(in the rows, 128 means zero)
One turn moves each row of this set onto another row. After a few examples, where does it send each row asked below?
poni: [136 122 151 137 133 121 124 122 149  95 135 153  98 138 106 134 124 161
 126 125 106 135 169 112 123 173 149 140 141  87  99 116  94 117 129 129
 162 140 122]
Nife: [141 147 154 116 121 116 104 123 121 129 140 123 111 119  77  96 147 137
 115 112 140 157 155 141 122 151 157 158 152 122 104 163 112 141 113 128
 139 131 139]
punoz: [150 149 122 137 145 129 112 149 141  62 102 141 148 125 123 125 120 154
 119 106 146 118 126 146 136 124 148 146 155 154 117 114  99 115 131 102
 103 138 120]
biv: [151 145 150 110 133 148 106 164 149 142 100 154 120 108  85  94 132 108
 152 141 152 125 149 121 152 127 125 136 139 132 120 103 104 108 150 162
  99 122 144]
Fabik: [129 122 145 158 137 122 108 135 134 122 149 150  88 123  89 129 117 151
 130 145 114 117 170 110 140 145 164 145 141  90 101 124  95 121 129 144
 152 141 123]
Vitul: [141 154 106 108 133 136 102 116 121  82 134 129 125 131 120 127 129 160
 142  96 153  90 138 152 136 113 146 137 151 142 138 110 114 117 141 129
 110 140 102]
Kad: [128 136 160 121 120 117  97 141 149 125 154 107 126 100  85  89 137 127
 124 129 133 131 140 150 132 133 168 147 144 111 102 149 134 139 120 126
 149 116 137]
kib: [148 134 165 109 124 132 108 169 131 144 105 157 106 131 105 110 131 136
 147 127 153 132 139 115 143 133 111 121 142 136 115  91  92  82 146 152
  97 132 136]
tezol: [120 111 161 114 126 168 129 141 166 110 101 139 142 125 112 104 147 136
 133 144 132 104 134 111 157 137 100 169 117 134 122 129 128 125 150 133
 146 120 129]
nilor: [134 124 162 151 127 134 117 132 140 100 150 146 108 128  94 121 114 144
 144 146 102 105 151 125 137 151 168 127 140  87 103 108 125 109 126 129
 165 123 121]
komel: [129 116 151 139 133 123 127 119 137  91 144 141  83 132 111 128 113 162
 136 129 105 130 168 112 119 163 156 135 137  90 113 119 108 102 125 127
 144 136 113]
Sume: [156 128 124 126 105 134  99 128 114  84 116 150 143 142 116 147 130 166
 129 118 154  99 142 149 139 142 158 141 120 166 104 136  97 121 122 115
 108 133 107]
muso: [ 99 116 173 101 113 162 129 142 164 115 109 126 137 124  98 106 130 137
 133 129 134 122 155 112 144 128 100 170 110 144 125 114 127 128 148 148
 120 119 118]
bita: [141 139 169 118 117 127 100 122 127 131 150 107 122 120  85  93 129 140
 123 129 129 160 152 129 120 137 169 150 152 118 104 153 119 144 113 143
 138 121 147]
zek: [147 154 173 107 126 137 105 169 140 145 109 167 112 132  92 106 136 132
 160 129 142 123 150 127 145 130 109 126 148 138 105  87 100  90 134 145
 102 127 121]
disak: [143 134 178  98 126 147 109 150 139 157 102 165 121 127  96 107 123 134
 150 146 147 123 149 112 147 124 120 132 146 131 104  91 113  89 139 157
 108 123 135]
bunur: [158 123 119 109 139 114 101 138 142  94 117 141 125 118 119 146 128 181
 108 116 167 114 136 147 153 124 164 151 117 133 128 132 110 101 134 119
 104 154 109]
Fep: [112 125 158 106 114 158 131 150 173 104 110 129 131 130  99  86 135 142
 135 116 133 119 160 119 136 134  94 179 113 140 131 111 132 117 144 128
 113 133 108]
peker: [119 124 162 135 139 133 117 121 148 106 144 138 110 128 109 142 114 148
 137 138 115 132 174 106 121 160 161 139 145  86 106 116 110 117 129 136
 166 136 127]
nobal: [154 149 121 130 150 134 111 147 144  70 108 135 148 124 129 119 107 169
 123 112 148 110 127 153 128 125 147 134 154 154 119 113 105 114 129 115
 103 131 132]
Gav: [149 138 163 108 119 148 105 152 131 154 108 154 118 127  92 110 155 127
 144 138 151 114 123 120 163 117 125 126 130 120 107 102 101 102 151 154
 127 114 150]
fet: [111 109 160 102 110 158 125 138 155 106 107 130 126 132 111  97 137 142
 140 122 141 119 149 113 133 143  84 176 125 154 138 128 129 118 145 124
 116 133 113]
nuru: [155 135 117 108 137 112 108 143 148  92 121 144 122 123 117 141 135 173
 100 110 147 118 130 150 159 115 161 147 126 145 128 126 103 106 128 111
 104 160 103]
Bipe: [132 139 155 112 119 105 101 130 130 122 146 114 113 111  91  98 138 132
 126 120 137 158 154 142 108 154 162 137 152 132 105 161 115 138 110 118
 123 121 139]
vofa: [143 126 149 124 103 129 100 129 150 124 148 121 126 112  74 107 128 134
 109 141 129 135 163 141 122 156 154 155 149 113 116 159 120 154 111 120
 138 125 152]
kivo: [114 120 157 123 109 182 132 131 174 118 108 146 120 119 104 105 129 142
 152 132 121 101 147 118 143 122  91 166 131 131 124 116 118 130 147 137
 116 127 116]
fibal: [158 133 112 119 108 135 101 130 119  76 117 153 136 147 115 140 133 148
 122 115 147 100 149 149 139 137 156 146 128 161 101 124  95 110 115 103
 111 135 104]
bep: [158 155 105 104 120 133 105 122 124  82 134 137 127 132 124 127 136 152
 130  96 145  97 130 150 141 117 144 144 156 134 132 112 106 111 136 127
 105 148  93]

Fabik turns into biv
bep turns into nuru
And these:
Bipe turns into fet
bita turns into muso
Vitul turns into bunur
tezol turns into nilor
Fep turns into poni

One turn moves each row of this set onto another row. After a few examples, where does it send each row asked below?
popem: [161 142 102 127 139 107 158 144 151 124 118 112 103]
sud: [121 154 103 164 112 136 145 119 144 140 145 118 104]
fazaz: [136 149 132 125 147 142 142 131 160 105 115 100  97]
dabe: [131 108 112 110 125 135 136 172 127 117 128 116 122]
zimif: [152 146 122 124 116 139 100 157 146 138 142 126 138]
Betom: [135 133 119 154 129 115 139 134  97 110 111 121 132]
duv: [107 126 113  97 124 105 126 153 146 112 129 149  99]
sed: [111 149 123 116 106 121 144 111 125 137 146 137 148]
nire: [137 139 136 121 137 106  95 121 156 122 136 103 120]
Tafo: [117 149 133 165  91 114 141 152 126 129 136 127  99]
Gari: [105 130 143 133 100 104 135 105 136 133 108 118 128]
faru: [130 161 142 124 117 135 129 150 158 116 106 147  87]
Nik: [108 170 120 121 123 148 115 152 133 152 129 113 111]
lev: [105 129 134 125 136 114 126 137 163 103 135 151 144]
lomo: [116 156  89 141 122 111 152 128 126  92 117 133 127]

sed turns into sud
nire turns into faru
And these:
Nik turns into popem
fazaz turns into duv
Gari turns into Tafo

One turn moves each row of this set onto another row. After a few examples, where does it send each row asked below?
fam: [146 118 135  89 136 136 120 159 137 120 138 126 150 161 135 118 135 148
 142 147 155 126 136 147 100 134 150 149 131]
voguk: [149  99 129  94 144 125 111 149 133 124 140 131 147 158 142 122 137 145
 133 146 160 121 147 148 106 122 145 137 140]
Zot: [120 133 124 139 141 130 170  96 127 116 150 125 126 120 109 156 124 104
 112 136 112 110 140 127 131 144 130 131 122]
fova: [105 131  96 165 126 116 107 115  97 139 125 126 127 108 110 112 141 115
 118 125 123 129 117 141 139 152 116 106 107]
Vel: [160  98 132  97 144 128 123 137 140 120 140 130 141 167 136 127 136 150
 136 142 163 127 142 146 110 120 147 136 139]
nosun: [110 126 120 143 125 125 100 118 108 139 116 140 115 113 118 100 118 107
 144 129 113 115  91 122 148 137  90 128 123]
tano: [107 134 117 149 114 125  99 112 108 132 120 138 131 120 116 109 114 113
 133 134 103 121  94 114 156 144 100 123 117]
Pup: [157 106 134  96 134 134 125 138 144 114 132 130 143 168 128 124 129 148
 144 145 157 140 135 146 108 127 151 147 128]
Dotat: [108 155 115 152 117 128 119 138 125 147 135 125 124 107 125 111 151 126
 128 126 119 117  86 130 158 150 107 111 116]
lav: [139 150 134 145 126 130 175 108 119 122 164 131 122 114 109 151 140 121
 111 142 126 136 128 130 146 140 123 142 119]
Befa: [123 143 132 137 143 127 163  86 136 135 160 130 123 119 108 146 115 115
 115 149 134 120 120 118 145 119 115 140 128]
fibi: [157 113 137  95 145 136 125 148 138 117 142 126 144 170 127 123 136 151
 138 142 152 118 136 144 102 130 147 147 135]
radaz: [116 144 119 146 115 128 120 143 116 146 126 130 108 101 126 105 152 120
 139 121 128 128  82 141 152 149  99 117 114]
Nudub: [148 103 134  91 130 131 114 145 145 117 129 136 148 159 140 123 129 145
 145 150 161 145 140 145 111 122 145 143 131]
tetig: [106 122 102 157 128 119 109 126  93 136 116 124 114 106 112 107 139 106
 129 119 118 126 109 150 127 156 112 115 109]

Vel turns into fibi
Nudub turns into voguk
And these:
nosun turns into tetig
tano turns into fova
Zot turns into lav

